Here are some numbered points:
[-2.1  0.5  0.6 -0.8  0.4 -0.2 -0.8 -1.3 -1.1  1.4  0.1 -0.9 -1.   1.  -1.2 -0.6 -0.4  0.9 -0.4 -1.  -0.1 -0.7 -0.9  0. ] 0
[-0.1  0.  -0.8  0.2  0.  -0.1  0.7 -0.5 -0.3  2.1  0.  -1.4  0.3 -0.6  0.   1.3  1.7  2.4  0.9  0.   0.7  0.  -1.   1.2] 1
[-0.9  1.2  0.8 -1.  -1.9 -0.5  0.  -0.5  1.9 -0.4  0.2  0.1 -0.5  0.5 -0.5  1.2  0.   0.9 -1.9 -0.1 -1.2 -0.4  0.9  0.2] 2
[-0.7 -1.5 -1.2 -1.   0.2  0.6 -0.6 -1.4 -2.2 -0.4  0.7  0.6  0.4  0.3  0.2 -0.4 -1.4 -0.2  0.7 -0.8 -0.3 -0.2 -1.2 -0.9] 3
[ 0.4  0.8  1.   0.4  0.7 -0.1  0.9  2.2  1.2  2.3  1.8 -0.5  1.  -1.2  0.4  0.8  0.5  1.1  0.5  1.3  1.   1.   1.3  0.7] 4
[ 0.8 -0.8 -0.8 -0.7  0.6  1.   0.1  0.  -1.1 -0.9 -1.1  0.4  0.2  1.  -0.2 -0.4 -0.2 -1.1  1.6  1.1  1.1 -1.2 -2.1  0.7] 5
[-1.1  1.4  0.2 -0.3 -0.1 -0.1 -0.3  1.1  1.1  0.4 -1.8 -0.2  1.   1.7 -0.3  0.4  0.   1.4 -0.3 -1.6 -0.5 -0.8 -0.7 -1.7] 6
[-1.9 -0.4 -0.4  0.5 -0.6  1.9 -0.9  0.1 -1.8  0.   0.6 -1.2 -0.4 -1.4  0.4  0.5  0.   0.4  2.   0.5  0.2 -0.3  0.5 -2. ] 7
[ 0.3  1.3 -1.  -0.1  1.5  0.4  0.3 -0.8 -0.2  0.1  0.2 -0.6  0.3  1.4 -1.3 -0.1 -1.4  1.   0.7 -1.2 -0.7 -1.6 -0.2 -0.6] 8
[-1.4 -0.3  0.9 -0.3  1.2 -0.2  0.4  0.9 -0.1  2.4  1.  -0.9  0.4 -1.4  0.  -0.3  0.8  1.9  0.7  0.4  1.4  1.9  1.1  0.4] 9
[-1.2  0.6 -0.1 -0.2 -0.8 -0.6  1.5  1.3  1.1 -0.4 -0.6  1.5 -2.4 -1.2 -1.2  1.2 -0.1  0.9 -0.7  0.7  0.4 -0.2  0.3  0.1] 10
[-0.2  0.6  0.5 -0.9 -0.9  0.  -1.1 -0.8  1.3  0.3  0.4  2.   0.4 -0.6  2.3 -1.1 -1.2 -0.4 -1.2  0.2  0.5 -0.9  1.7 -0.1] 11
[ 0.8  0.2  0.6  1.3  1.4 -0.2  2.4  0.6  0.6  0.8  1.1  0.3  2.  -0.2  1.7 -0.7  0.8  0.   1.9  2.   1.2  0.   1.1  0.6] 12
[ 1.3  1.7  1.4  2.   0.   1.1 -1.6  1.7 -0.1 -0.4 -0.6 -0.3  1.3  2.2  1.2  0.1  0.3  1.4  0.8  0.  -0.4 -0.3  0.8 -0.8] 13
[ 0.9 -0.8 -1.6 -1.3  1.   0.3  0.3 -0.2 -1.6  0.8  0.3 -0.9 -1.5 -1.6 -1.8 -0.1 -0.3 -0.4  1.1 -0.2  0.2 -0.3 -1.1  0.7] 14
[-1.3 -0.6 -1.6  0.6 -0.8 -0.6  1.1 -0.2 -0.9  0.9 -0.9 -2.1 -1.6 -1.4 -0.3  0.7  1.3  0.8  0.2 -0.9  1.  -0.3  0.6 -0.4] 15
[-0.7 -1.3 -0.7 -0.7  0.2 -0.8 -0.7 -1.1 -1.9 -1.1 -0.5 -0.5  1.1  0.3  0.  -0.2 -0.8 -1.8  0.3 -0.1 -1.3  0.6 -1.9 -0.4] 16
[ 1.7 -1.5  1.1 -0.2  1.1 -0.7  1.  -1.3  0.2 -0.2 -1.8 -1.1  0.5  1.2 -0.6 -1.3  0.1  0.4  0.6 -2.4 -1.1 -0.5  0.1  1.4] 17
[-0.9  1.2  0.5 -0.9  0.1 -0.5  2.  -1.1  1.3  1.3  0.6  0.  -0.5  0.1  0.9 -0.3  1.1  1.1 -1.7 -1.  -0.4 -0.7  1.9 -1. ] 18
[ 1.3 -1.9 -0.7 -0.9  0.4 -0.7 -1.9 -1.2 -2.1  0.8  0.  -0.8  0.7 -0.1 -0.7 -2.4 -0.1 -1.2  0.8 -0.2  0.3 -0.7 -0.4  1.2] 19
[ 0.6  1.2  0.2  0.8  0.5 -0.7  0.6  1.9  0.9  1.6  1.7 -0.6  1.3 -1.7  0.5  1.1  0.9  0.2  0.7  1.9  0.9  1.2  1.2  0.8] 20
[ 1.5  0.9  1.1 -0.2 -0.6  0.3  0.6  0.1  0.6 -1.   0.   2.2  1.9  2.   1.1  1.  -0.4  0.7  1.1  0.8 -1.  -1.5  0.3  0.1] 21
[-0.5  1.4  1.7  0.7  0.6 -0.1  1.2  1.7  1.7  1.5  1.5  0.5  0.4 -0.9  0.2  1.1  0.6  1.4  0.5  1.3  0.6  1.   2.   0.2] 22
[-0.2 -0.3 -0.7 -1.4  0.1  0.3  0.1 -0.1 -0.4  0.3  0.8 -0.5 -1.2 -2.9 -0.8  1.  -1.  -0.6 -0.6  1.4  0.2 -0.4  0.1 -0.1] 23
New points follow, each followed by the numbers of its five nearest points above by angle, nearest first.
[-0.6  0.6  0.1  0.   0.6  1.1 -0.1  0.4  0.1 -1.1  1.   1.2  0.1  0.4  0.1 -1.4  0.4 -2.   0.   2.5  0.7  1.7  0.9  0.6] 12 20 22 11 5
[ 1.7  0.  -0.7  1.1 -1.4 -0.2 -1.2  1.6  0.  -2.   0.4 -1.1  1.5  0.8  0.2  1.2  0.2  0.1  1.   0.5 -0.2 -0.1 -1.7 -0.2] 13 21 5 16 6
[-1.3  0.2  0.3  0.  -0.4 -2.   0.1 -0.5  0.7 -2.6 -1.7 -1.4 -0.5 -1.   0.5  0.3  0.7 -1.6 -0.2 -1.3 -1.   0.9 -0.1 -0.3] 16 15 2 17 10
[ 1.  -0.2  0.9 -1.1  1.4  0.1 -0.2  0.4 -0.3  1.1  0.4  1.8  1.1  1.6 -1.3 -0.6 -0.9 -0.4  0.3  1.   1.8  0.7 -0.9  0.7] 5 19 12 21 4
[ 0.8 -1.4  0.  -0.6  1.2 -0.1 -0.6 -2.4 -2.   0.4 -0.3 -0.9 -0.5 -1.4 -0.9 -2.1 -0.2 -1.4  0.4  0.2 -0.6 -1.3  0.   0.9] 19 14 16 3 17
[ 0.2  0.5 -1.   1.5 -0.1  2.2  1.4  0.7 -0.7 -0.7  0.1  1.3 -0.7 -0.6 -0.3  1.1 -0.1 -0.2  1.5  1.5  0.  -1.  -0.4 -1.5] 7 5 10 21 12
[ 0.7  0.5  0.1  0.  -0.1 -0.8 -0.9 -2.8  0.1 -0.3 -0.1  0.8  0.9 -0.8  1.1 -0.1  0.1 -1.4 -1.2  1.  -2.3 -1.2  1.   0.9] 11 2 21 16 19
[ 0.5  1.5  1.2  0.7  0.7 -0.6  0.5  0.2  1.5  0.4 -1.1 -1.3  0.5  1.9  0.4  0.3 -0.2  1.2 -0.2 -2.3  0.2 -1.   1.1 -1.4] 6 13 18 8 17
[ 0.5  0.1  0.9  0.7  1.5  1.8  1.9  0.   0.  -0.8  0.8  0.4  1.4 -0.8  2.1 -0.4  1.5  0.   1.8  1.6  0.6  0.3  0.4  0. ] 12 20 22 4 21
[ 0.9  0.6 -0.3 -1.  -0.2  0.5  0.2 -0.7 -0.3 -0.6  0.8  1.6  1.2  1.5 -0.6  0.6 -1.2 -0.3  0.1  1.8 -1.3 -1.  -0.8  0.5] 21 5 8 3 16
[-1.6  0.4  1.8  0.5 -0.9 -1.3  0.  -0.7  1.3  0.5 -0.1 -1.2 -0.7 -0.2  1.8 -0.2  1.5  0.5 -1.  -1.1  1.6  0.4  1.7  0.7] 18 9 2 22 15
[-0.7 -0.2 -0.6  0.7 -0.5  0.1 -0.3 -0.4  0.1  0.6 -1.5 -2.2 -1.3 -0.7 -1.5  0.6  0.2  1.3  0.1 -2.2 -0.4 -0.4 -0.5 -1. ] 15 0 6 1 8
[-1.   0.7  1.3 -0.9  0.3 -1.3 -0.8 -0.8  1.  -1.1 -2.9  0.8 -0.1 -0.7  0.4 -1.   1.1 -0.2 -1.  -1.7  0.3  0.5 -0.3 -0.8] 6 17 11 18 2
[ 0.5  0.2 -1.4  0.8 -1.4 -0.6 -0.9  1.8 -0.6  1.2  1.1 -0.4  1.3 -1.2  0.2  0.  -0.5 -0.1 -1.4  1.9  0.2 -0.5  0.3  1.2] 20 4 23 22 12
[-2.  -1.1 -0.3  0.9 -0.1  0.9 -0.9  0.5 -1.2  0.7  0.5 -2.1 -0.3 -0.1  0.7  0.7  0.8  0.4  2.2  0.8  0.3  1.9  0.4 -0.5] 7 9 15 1 20
[-0.1 -1.3 -0.9  0.4 -0.7  0.5 -2.   0.6 -1.4  0.1 -1.1 -2.5 -0.4  1.  -0.2  0.3  0.1  0.7  2.  -1.1  0.6  0.2 -0.5 -0.5] 7 15 19 3 1
[-0.8 -0.1 -0.3 -0.3 -1.7 -0.1  0.9 -0.9  0.9  0.4 -0.2  0.7  0.2  0.8 -0.1  2.3 -0.5  1.6 -0.9 -0.8 -1.5 -0.3  0.3 -0.3] 2 18 6 10 21
[ 2.6 -1.9  0.9  0.2  1.6  0.3  0.6 -1.  -0.5 -1.   0.4 -0.1 -0.2 -0.1 -0.8 -1.  -1.3 -0.2  0.6 -0.2 -1.4 -0.4  1.4  2.1] 17 19 14 8 5
[-0.7  0.7  1.1  0.4 -0.5 -0.7 -2.3  0.1  0.1  0.5 -1.9  0.1 -0.2  1.4 -0.2 -0.9 -0.5  0.3 -0.5 -2.4  0.7 -1.9 -0.6 -0.9] 6 0 13 8 17
[-1.4  0.5  2.2  0.8 -0.3 -0.8  1.9  0.5  1.2  1.3  1.8 -0.2 -0.1  1.2  1.8  0.5  0.9  1.2  0.7  1.1  0.6  0.2  1.8 -0.1] 22 4 12 18 20
[-0.5  1.5  0.3 -0.3 -1.9 -0.6 -0.3  0.5  0.6 -1.   0.8  0.1  0.2  0.2  1.   1.5  1.2  2.1 -1.2 -1.3  0.5  0.4  0.1 -1. ] 2 6 18 13 10
[-0.3  0.1 -1.5 -1.2 -0.8  1.  -0.4 -0.4 -0.5 -1.9  1.2  0.6  0.2  0.2  0.9  0.7 -1.2 -0.2 -0.6  0.2 -0.6 -0.7  0.5 -1.2] 3 11 7 21 23
[ 0.5  1.2 -0.6 -1.2  0.2 -1.2 -0.2  0.1  0.7  0.9  1.5  1.   0.7  0.1  0.3 -1.5 -1.2 -0.4 -2.2 -0.2 -0.2  0.6 -0.1  0.8] 11 18 2 4 20
[-1.3 -0.1  0.1  0.3 -0.2  1.3 -0.6  0.4 -1.9  0.5  0.7 -2.4 -1.3  0.5  0.3  0.6  0.2 -1.5  0.1  0.5  0.9 -0.4 -0.8 -1.1] 7 15 0 14 3
[ 1.8 -1.1 -0.5  0.9 -0.4 -0.5  0.1 -1.2  0.   0.3  0.2 -1.9  1.7  0.4 -0.5  0.8 -1.2  0.9  0.1 -0.8 -1.4 -0.5 -0.6  0.8] 17 8 1 19 16
[ 1.   1.4 -0.1 -0.8  2.2  0.9  0.5  1.   1.9  0.2  0.1 -0.3  1.1 -0.9 -1.9 -0.2 -0.1 -0.6  0.4 -0.8  0.  -1.6  1.   0.3] 8 4 22 20 12
[-1.2 -0.5 -0.8 -0.5 -0.9  0.3 -2.4  0.  -1.2  0.1 -0.8 -0.4 -1.5  0.  -1.6 -1.2 -0.9 -0.1  0.  -1.3  0.7 -0.2 -0.8 -0.6] 0 3 19 14 7
[-0.1 -1.1  0.7 -0.9  0.1 -0.3 -2.1 -1.3 -1.2  2.1  0.5 -0.4  0.7  0.5  0.  -2.3  0.1  0.  -0.8 -0.8  0.5 -0.3 -0.9  1.5] 19 0 3 17 16
[ 2.  -1.1  0.2 -0.7  1.7 -0.6 -0.3 -0.8 -1.4 -0.9 -0.5  0.8  0.6  1.2 -0.8 -0.4 -0.2 -1.7  0.4  1.5  0.3  0.5 -1.6  0.8] 5 19 16 3 14
[-1.5  0.2 -0.3  0.5 -0.7  0.8  1.   0.7  0.3 -1.9 -0.1  1.3 -1.4 -0.1  0.9  1.9  0.  -0.1  0.8  0.8 -0.3  1.3 -0.7 -0.7] 10 7 22 21 2
[-0.8 -0.8 -1.2 -0.6  2.   0.2 -0.1 -0.4 -1.4  1.5 -1.  -0.4 -0.9 -1.3 -1.4 -0.6 -0.1 -0.3  0.7 -0.5  1.4  0.3 -0.1 -1.7] 14 15 7 3 0
[ 0.2 -0.7 -0.6 -1.1 -0.5 -0.3  1.2 -0.4 -0.1 -0.6 -0.1 -0.9 -2.   0.4 -1.7  1.2 -0.5 -0.2  0.1  1.1 -0.6  0.  -1.5  0.7] 14 23 10 5 16
[-1.  -0.6 -0.8 -0.4 -1.6  0.4 -0.7 -0.2  0.   0.3 -1.2  0.7 -2.   1.  -0.9 -0.5 -1.   0.4  0.  -1.7  1.2 -0.8 -0.4 -0.4] 0 6 15 3 10
[-1.2  0.2  0.3  0.1 -1.  -1.8 -1.5 -0.2  0.4 -0.8 -0.9 -0.8 -1.2  0.1 -0.1  0.   0.6  0.5 -1.7 -0.7  0.7  0.9 -0.6  1.8] 2 0 15 10 1
[ 0.4 -1.3  0.5  0.5  0.6 -0.8 -1.5 -0.1 -1.2  1.1 -0.7 -1.8  0.3 -1.3 -0.6 -0.9 -0.3 -1.7  1.4  0.5  1.8  1.3 -0.8  1.2] 19 14 16 9 5
[-0.2 -0.8 -2.2 -0.2 -0.5 -1.1 -0.1  0.5 -1.3  0.7  0.4 -1.5 -1.1 -0.8 -1.5 -0.2 -1.1 -0.2 -0.7 -0.3 -1.1  0.7 -0.5  0.8] 14 23 15 16 19
[-0.1 -1.2 -0.9 -0.2 -2.5 -1.1  0.8 -0.8  0.3  1.5 -0.8  0.  -1.4 -1.6 -0.6  0.6  0.   1.1 -0.2 -0.2  1.5 -0.6 -0.1  0. ] 15 10 1 23 14
